(in the rows, 128 means zero)
Each row is a point on one shape in 16 dimensions made of curled strands that fork but never close a loop.
J644: [ 96 100  95 155 114 116 134 124  94 139 140 208  92 105  99 174]
J651: [150 154 113 159 144 137 135  91 110 107  70 130 113 148 182  87]
J963: [106 144 126 124  94 130 122 151 132 127  94 133 117 124  84 116]
J932: [157 129 155  97 143 149  84 123 133 114 112 108 115 146  98 113]
J979: [113 131 141 110 114 146 132 124  92 134 191 138 172 120 126 111]
J87: [103 165  92 113 112 152 142 102 103 108 127  76  82 197 163 177]
J324: [ 79 111  95 154 115 122 131 135  83 136 128 196  86  96  81 170]
J34: [111 139 144 109 138 171 136 118  94 117 149 153 191 102 111 112]
J923: [134 114 155 119 164 145 150 185 163 191 113  59 164 121 194 106]
J16: [159 134 149  95 136 148  90 128 144 116 116 117 114 149  97 122]
J389: [185 110 131 153 133  85 147  86 116 130 141 131 158 143 120  78]
J704: [ 79 110  95 155 114 122 130 134  83 136 129 195  86  96  81 170]
J549: [140 139 124 125  83 123 104 151 209 124 121 151  83 181 105 146]
J454: [146 141 131 140 158 130 143 153 136 145  85  90 141 127 180 101]
J236: [ 97 134 132 121 158 128 148 132 102  96 143 152 112  91 129 183]
J354: [ 80 102  91 158 110 122 130 134  84 140 137 209  81  95  89 182]
J200: [ 84 143 116 130 110 126 139 144  93 126 104 165 107  97  72 135]
J643: [159 119 139 135  97  94 130 102 108 150 192 118 156 151 135  87]
J522: [122 101 103 155 124 107 140 112 101 135 136 191 112 118 105 146]
J321: [153 123 161 100 150 151  78 121 123 114 105 100 116 141  98 103]
J290: [128 131 114 126  90 122  96 120 192 109 111 133  86 158 116 148]
J217: [129 114 163 110 164 157 151 193 169 204 121  53 167 122 195 110]
J845: [136 116 151 122 164 141 150 181 160 186 109  63 161 121 193 105]
J352: [113 126 141 109  95 124 130 128  93 149 227 125 156 133 139 109]
J783: [193 103 133 159 144  82 155  81 120 123 125 137 156 143 116  77]
J205: [ 79 123 103 146 117 123 134 136  87 131 119 184  91  97  75 159]
J694: [148 139 130 111 106 135 103 148 184 122 120 144 100 168 100 140]
J327: [125 141 125 125  90 126 113 147 173 121 107 140  96 152  94 132]
J640: [170 118 134 142 110  91 135  96 110 143 172 123 158 147 130  82]
J703: [129 130 110 129  88 119  94 111 186 104 106 129  87 154 117 149]
J768: [113 131 141 110 113 145 132 124  92 135 193 137 172 120 126 111]
J949: [ 93 149 122 124 100 129 137 151  87 130  91 144 127  98  74 109]
J664: [156 129 156  97 143 150  83 123 132 114 111 107 115 145  98 112]
J251: [124 137  91 111  89 102  79  69 165 101  84  88 112 120 118 175]
J820: [115 112 156 140 174 143 144 173 175 149 133  86 149 108 164 122]
J66: [116 112 157 138 173 146 145 175 176 154 132  84 150 109 166 121]
J680: [122 137  91 108  90 104  78  66 165 102  83  83 114 116 119 177]
J823: [133 117 146 119  82  99 128 116 104 159 232 114 147 153 144 100]
J89: [174 123 113 134 135 119 136 101 110 128 129 119 135 152 161  96]
J943: [127 114 164 109 166 160 151 194 171 202 123  54 167 121 191 112]
J392: [177 122 114 136 135 118 136 101 109 128 129 121 137 151 160  94]
J888: [135 137 122 124  87 124 102 145 207 122 120 144  85 175 108 147]
J495: [136 116 151 122 164 141 150 181 160 186 109  63 161 121 193 105]
J614: [110 142 145 108 148 179 139 115  95 110 133 159 198  96 106 113]
J378: [148 152 122 146 152 134 139 134 124 129  76 105 129 134 176  98]
J229: [117 141 126 125  92 128 116 147 158 122 102 136 103 140  91 126]
J672: [154 139 136 101 119 142 100 142 168 120 120 136 109 160  98 135]
J933: [113 140 168 141 171 116 155 146 132  86 155 115 139  92 142 155]
J166: [190 114 124 146 136 106 142  97 111 126 130 130 147 145 147  85]
J4: [158 137 142  96 130 146  95 134 154 118 119 126 113 154  98 129]
J62: [130 131  97 127  83 104  86  86 170  97  93 113  96 140 118 156]
J515: [128 114 164 107 164 161 152 195 170 207 123  51 168 122 194 111]
J941: [157 139 139  98 125 144  98 138 161 119 119 131 111 156  98 132]
J982: [155 126 158  98 146 150  81 121 128 113 109 104 115 143  98 108]
J621: [ 92 124 113 123 142 131 137 131  94 108 135 177 101  93 124 188]
J328: [112 136 142 109 130 162 134 120  93 123 163 148 185 108 116 112]
J433: [114 146 165 132 170 118 160 140 118  79 157 124 131  90 134 169]
J414: [118 100 102 155 123 109 139 114 100 136 136 194 109 117 104 150]
J927: [148 155 119 149 149 137 137 122 118 122  73 113 123 139 177  96]
J188: [167 118 136 140 106  92 134  98 110 145 177 121 158 148 131  83]
J907: [133 140 124 125  87 124 110 149 189 122 113 145  89 165 100 138]
J361: [ 79 101  90 158 109 122 130 133  85 141 139 212  80  96  91 186]
J861: [146 114 169 108 165 156  69 123 106 116  91  90 121 133  99  90]
J243: [106 125 160 148 172 121 147 152 151 105 148 107 142  96 150 140]
J772: [108 146 147 107 159 188 141 113  96 104 116 165 206  90 101 113]
J696: [166 128 109 130 135 124 135 102 110 127 127 114 129 157 164 104]
J121: [100 152 128 120  95 131 134 155  90 134  83 130 135 103  74  99]
J532: [151 139 133 105 114 139 101 145 176 121 120 140 105 163  99 137]
J319: [192 111 127 150 137  99 146  93 112 125 129 133 150 144 138  83]
J345: [114 136  93 101  96 113  75  58 163 101  80  71 121 105 124 187]
J785: [147 146 127 142 156 131 141 146 131 138  81  96 136 130 178 100]
J349: [185 111 131 153 132  85 146  87 116 131 142 131 158 143 120  78]
J297: [149 102 114 157 135  98 146 100 108 131 132 171 129 131 110 117]
J841: [ 84 143 117 130 109 126 139 144  92 126 103 164 108  97  72 133]
J936: [ 80 131 108 141 116 123 136 138  90 128 113 178  95  97  73 152]
J183: [133 117 146 119  82  99 128 117 104 159 232 113 148 152 144 100]
J993: [129 129 107 129  87 116  92 105 182 102 103 127  88 151 118 149]
J513: [ 87 109  97 140 121 127 129 132  91 126 136 205  88  96 109 190]
J329: [119 119 144 111  80 101 130 127  99 162 252 113 142 148 149 106]
J533: [101 150 128 121  95 130 131 155  98 133  86 131 131 108  76 102]
J745: [146 142 130 140 158 130 142 152 134 143  84  91 140 128 179 100]
J794: [135 115 153 120 164 143 151 183 162 189 112  61 163 121 194 106]
J990: [ 79 100  90 158 109 122 130 133  87 141 141 215  79  96  93 188]
J152: [141 124 144 130 163 133 148 172 152 170 100  72 155 122 188 103]
J102: [109 143 146 108 151 182 139 114  96 109 128 161 200  94 105 113]
J803: [172 117 134 143 112  90 136  95 111 142 169 123 158 147 129  81]
J8: [146 143 129 141 157 131 142 150 133 141  83  93 138 129 179 100]
J272: [141 125 142 131 163 132 148 171 151 168  99  74 153 122 188 102]
J804: [125 149  95 118 124 140 139 100 108 117 125  90 100 181 164 147]
J548: [157 138 140  97 126 145  97 137 159 118 119 130 112 155  98 131]
J390: [113 126 141 109  95 123 130 129  93 149 227 125 156 134 139 109]
J876: [109 143 158 129 169 121 158 138 114  83 155 129 127  90 133 173]
J931: [107 116 156 148 173 129 144 160 165 124 141 100 145 101 155 130]
J105: [155 139 136 101 120 142  99 142 167 120 120 135 109 160  99 135]
J612: [148 156 117 152 147 138 136 112 115 117  72 119 119 142 177  94]
J698: [150 136 103 124 132 130 136 100 111 124 125 105 118 166 165 119]
J22: [112 138 167 142 171 116 154 146 134  87 155 114 139  93 143 154]
J759: [140 122 145 129 164 134 148 174 154 173 101  70 156 122 190 103]
J917: [121 141 125 126  91 127 115 147 166 121 105 138  99 147  93 129]
J452: [144 138 101 123 131 132 136 100 110 123 125 101 114 170 165 124]
J109: [112 137 143 109 134 167 135 119  94 119 155 151 188 105 114 112]
J816: [119 119 145 111  80 101 129 126  99 162 251 113 142 149 150 106]
J869: [145 139 128 115 100 132 103 149 192 123 120 147  95 172 101 142]
J179: [138 141  99 121 129 135 137 100 110 121 125  98 109 173 165 132]
J99: [110 142 145 108 149 181 139 115  96 110 131 160 199  95 105 113]
J605: [107 142 155 127 167 122 157 136 112  85 153 132 125  90 133 175]
J811: [113 124 142 108  89 115 130 130  94 154 240 120 150 139 144 109]
J593: [ 81 137 113 135 114 124 138 141  92 127 109 172 100  97  72 144]
J126: [156 139 137 100 123 143  98 140 164 119 120 133 110 158  98 133]
J412: [123 137  91 111  89 102  79  68 165 101  84  87 112 119 118 175]
J167: [182 113 131 151 127  86 144  88 114 133 148 129 158 143 123  79]
J885: [178 102 127 159 143  86 152  87 117 126 127 148 147 140 112  90]
J239: [130 130 102 130  84 110  90  95 176  98  98 122  91 147 119 152]
J623: [ 90 116 103 131 130 130 131 132  92 117 134 193  94  95 117 189]
J740: [190 106 132 157 140  82 151  83 119 126 132 134 157 143 117  77]
J232: [116 137  92 102  95 111  76  60 164 102  80  73 120 107 123 185]
J464: [141 125 142 131 163 133 147 171 151 168  99  73 154 122 188 103]
J224: [ 80 100  90 158 109 121 130 134  86 141 140 214  79  96  92 187]
J36: [170 125 111 132 135 121 136 101 110 128 128 117 133 155 162 100]
J76: [130 132  96 127  82 104  86  85 170  97  93 113  96 140 118 157]
J445: [ 90 116 104 130 131 130 131 132  92 117 134 192  94  95 118 189]
J424: [ 80 102  90 158 111 122 130 134  85 140 138 209  81  95  89 182]
J252: [106 123 159 148 172 122 146 153 154 109 146 106 143  97 151 137]
J666: [110 135  94 100  97 121  72  50 159  99  76  64 124  99 131 193]
J231: [ 86 106  95 145 117 126 129 133  91 130 137 209  86  96 106 190]
J831: [113 113 156 143 174 141 144 170 174 144 135  89 148 106 162 124]
J860: [133 117 146 119  82  99 128 117 104 159 232 114 147 152 145 101]
J762: [134 101 108 155 129 104 142 107 104 134 134 183 120 124 107 133]
J437: [112 100  99 154 120 111 137 117  98 137 138 199 104 113 103 157]
J308: [ 83 142 115 132 111 125 139 143  92 126 105 167 105  97  72 137]
J920: [193 103 134 159 145  82 155  80 121 123 124 137 156 143 115  78]
J714: [189 115 123 145 136 107 141  98 110 127 130 129 147 145 149  86]
J722: [128 130 110 128  88 119  93 110 186 104 106 129  87 154 117 149]
J800: [ 94 131 125 120 153 130 144 131  98 100 139 161 108  91 128 185]
J648: [108 116 156 148 174 131 144 161 167 127 140  98 146 101 156 129]
J490: [113 132 141 110 116 149 132 123  93 133 187 139 174 118 124 111]
J391: [140 138 124 124  86 125 104 151 206 124 121 150  85 180 104 145]
J632: [113 128 141 110 103 133 131 127  92 143 213 130 163 128 134 110]
J92: [118 154  94 116 121 144 140 100 107 114 125  86  94 186 164 156]
J42: [147 150 124 145 153 133 140 139 127 132  78 102 131 132 177  99]
J59: [110 159  93 115 116 148 141 101 105 111 126  81  87 192 163 167]
J976: [112 113 155 144 174 139 144 169 173 141 136  91 148 105 161 124]
J514: [117 145 171 138 172 116 158 144 126  79 159 118 138  91 139 162]
J491: [ 91 122 111 124 139 131 135 131  94 110 134 181 100  93 123 188]
J53: [147 137 102 123 132 131 136 100 110 124 125 103 116 167 165 121]
J347: [176 123 114 135 135 119 136 101 110 128 129 120 136 152 160  95]
J201: [168 127 110 131 135 122 135 101 110 128 128 115 131 156 163 102]
J588: [164 128 108 129 134 124 135 101 110 127 127 113 128 158 164 105]
J170: [144 111 172 109 174 160  66 126  96 117  84  86 125 129  99  84]
J824: [118 119 144 111  80 101 129 127  99 162 252 113 142 148 150 106]
J628: [108 147 148 106 161 190 141 113  97 103 113 166 207  88 100 114]
J276: [112 136 142 110 130 163 135 120  93 123 163 148 185 109 117 112]
J405: [129 132 117 125  91 124  97 125 196 112 113 134  86 160 114 148]
J604: [126 136  91 116  86 101  81  72 166  99  85  93 108 125 117 170]
J410: [127 114 164 107 165 161 152 195 170 206 123  52 168 122 193 112]
J148: [122 101 103 154 124 107 139 112 101 135 136 191 112 119 105 146]
J550: [157 139 139  98 125 144  97 138 161 118 120 131 111 156  98 132]
J817: [108 132 164 145 171 118 150 148 142  96 152 111 141  94 146 147]
J634: [187 116 121 143 136 110 140  99 110 128 130 128 145 146 152  88]
J682: [159 134 149  95 137 148  89 128 142 115 116 116 115 149  97 120]
J238: [110 143 145 108 150 181 139 115  95 109 130 160 199  95 105 113]
J842: [ 79 104  92 158 112 122 130 134  84 139 135 205  82  95  86 178]
J496: [104 145 126 123  94 131 123 152 124 129  92 132 121 119  82 112]
J6: [128 131 113 127  90 121  95 118 191 108 110 132  87 157 116 148]
J125: [ 79 126 105 144 117 122 135 137  88 130 117 182  92  97  75 156]
J738: [156 139 137 100 122 143  99 140 164 119 120 134 110 158  98 133]
J891: [ 89 114 102 133 129 130 130 132  92 119 134 196  93  95 116 189]
J625: [140 124 143 130 163 133 148 172 152 170 100  72 154 122 188 103]
J706: [ 79 114  97 153 116 122 131 135  84 135 126 193  87  96  79 168]
J568: [151 150 110 165 143 134 134  78 108 101  70 136 109 153 184  83]
J790: [170 118 134 143 110  91 135  96 110 143 171 122 158 147 130  82]
J106: [103 147 127 122  95 131 126 154 116 130  90 132 125 115  80 109]
J172: [106 118 156 149 173 128 144 158 163 120 142 101 144 100 154 132]
J838: [125 141 125 125  90 126 114 147 172 122 107 140  96 151  95 132]
J563: [104 145 126 123  94 131 123 152 123 129  91 132 121 119  82 112]
J487: [113 134 142 110 124 157 134 122  93 127 174 144 180 113 120 111]
J465: [109 133 164 144 171 117 151 148 140  94 152 112 141  94 145 149]
J253: [188 108 132 155 137  83 150  84 117 128 135 133 157 143 118  78]
J665: [130 130  99 129  83 107  88  90 173  97  95 118  93 144 118 154]
J708: [113 113 155 143 174 141 144 170 174 144 135  89 148 106 162 124]
J815: [139 121 147 127 164 135 149 175 155 176 103  69 157 122 190 103]
J133: [122 113 159 128 172 153 147 183 176 173 128  73 156 114 174 118]
J896: [110 141 144 108 146 178 138 115  95 112 136 158 197  98 107 113]
J101: [152 139 134 104 115 140 101 145 174 121 120 139 106 163  99 137]
J368: [108 116 155 148 173 131 144 161 167 127 140  98 145 101 156 129]
J379: [145 136 134 137 160 130 144 159 140 151  88  85 145 125 182 101]
J360: [150 136 103 124 132 130 136 101 111 124 126 104 118 166 165 119]
J858: [146 139 129 112 103 134 102 149 187 123 120 145  99 170 100 141]
J967: [103 145 126 124  94 131 124 152 123 129  92 132 121 119  82 112]
J468: [ 91 120 108 127 137 131 133 131  94 113 134 185  98  94 121 189]

Start at the first point of each line and follow the strands to each of the others. Where do the paths split? Write each fork as brackets around the two groups it separates, the group with the point that comes earlier in the line first. The first line is answered.
J982 (J588 J170 J648 J345 J979)	((((J588 J979) J648) J345) J170)
J89 (J16 J722 J648 J896)	(((J16 J722) J648) J896)
J106 (J722 J454 J698 J532)	((J722 J532) (J454 J698))
J885 (J487 J703 J672 J252)	(J487 ((J703 J672) J252))
J876 (J550 J993 J34 J410)	(((J550 J993) J34) J410)
J888 (J772 J588 J941 J800)	(((J772 J588) J800) J941)
J722 (J941 J816 J698 J368)	(J941 ((J816 J698) J368))
J632 (J907 J89 J22 J487)	(((J907 J22) J89) J487)
J424 (J201 J251 J99 J982)	((J201 J99) (J251 J982))
J696 (J465 J682 J6 J87 J614)	(((J465 (J682 J6)) J614) J87)
J949 (J491 J179 J979 J251)	((J491 (J179 J979)) J251)
J982 (J62 J861 J92 J109 J368)	((J62 ((J92 J109) J368)) J861)
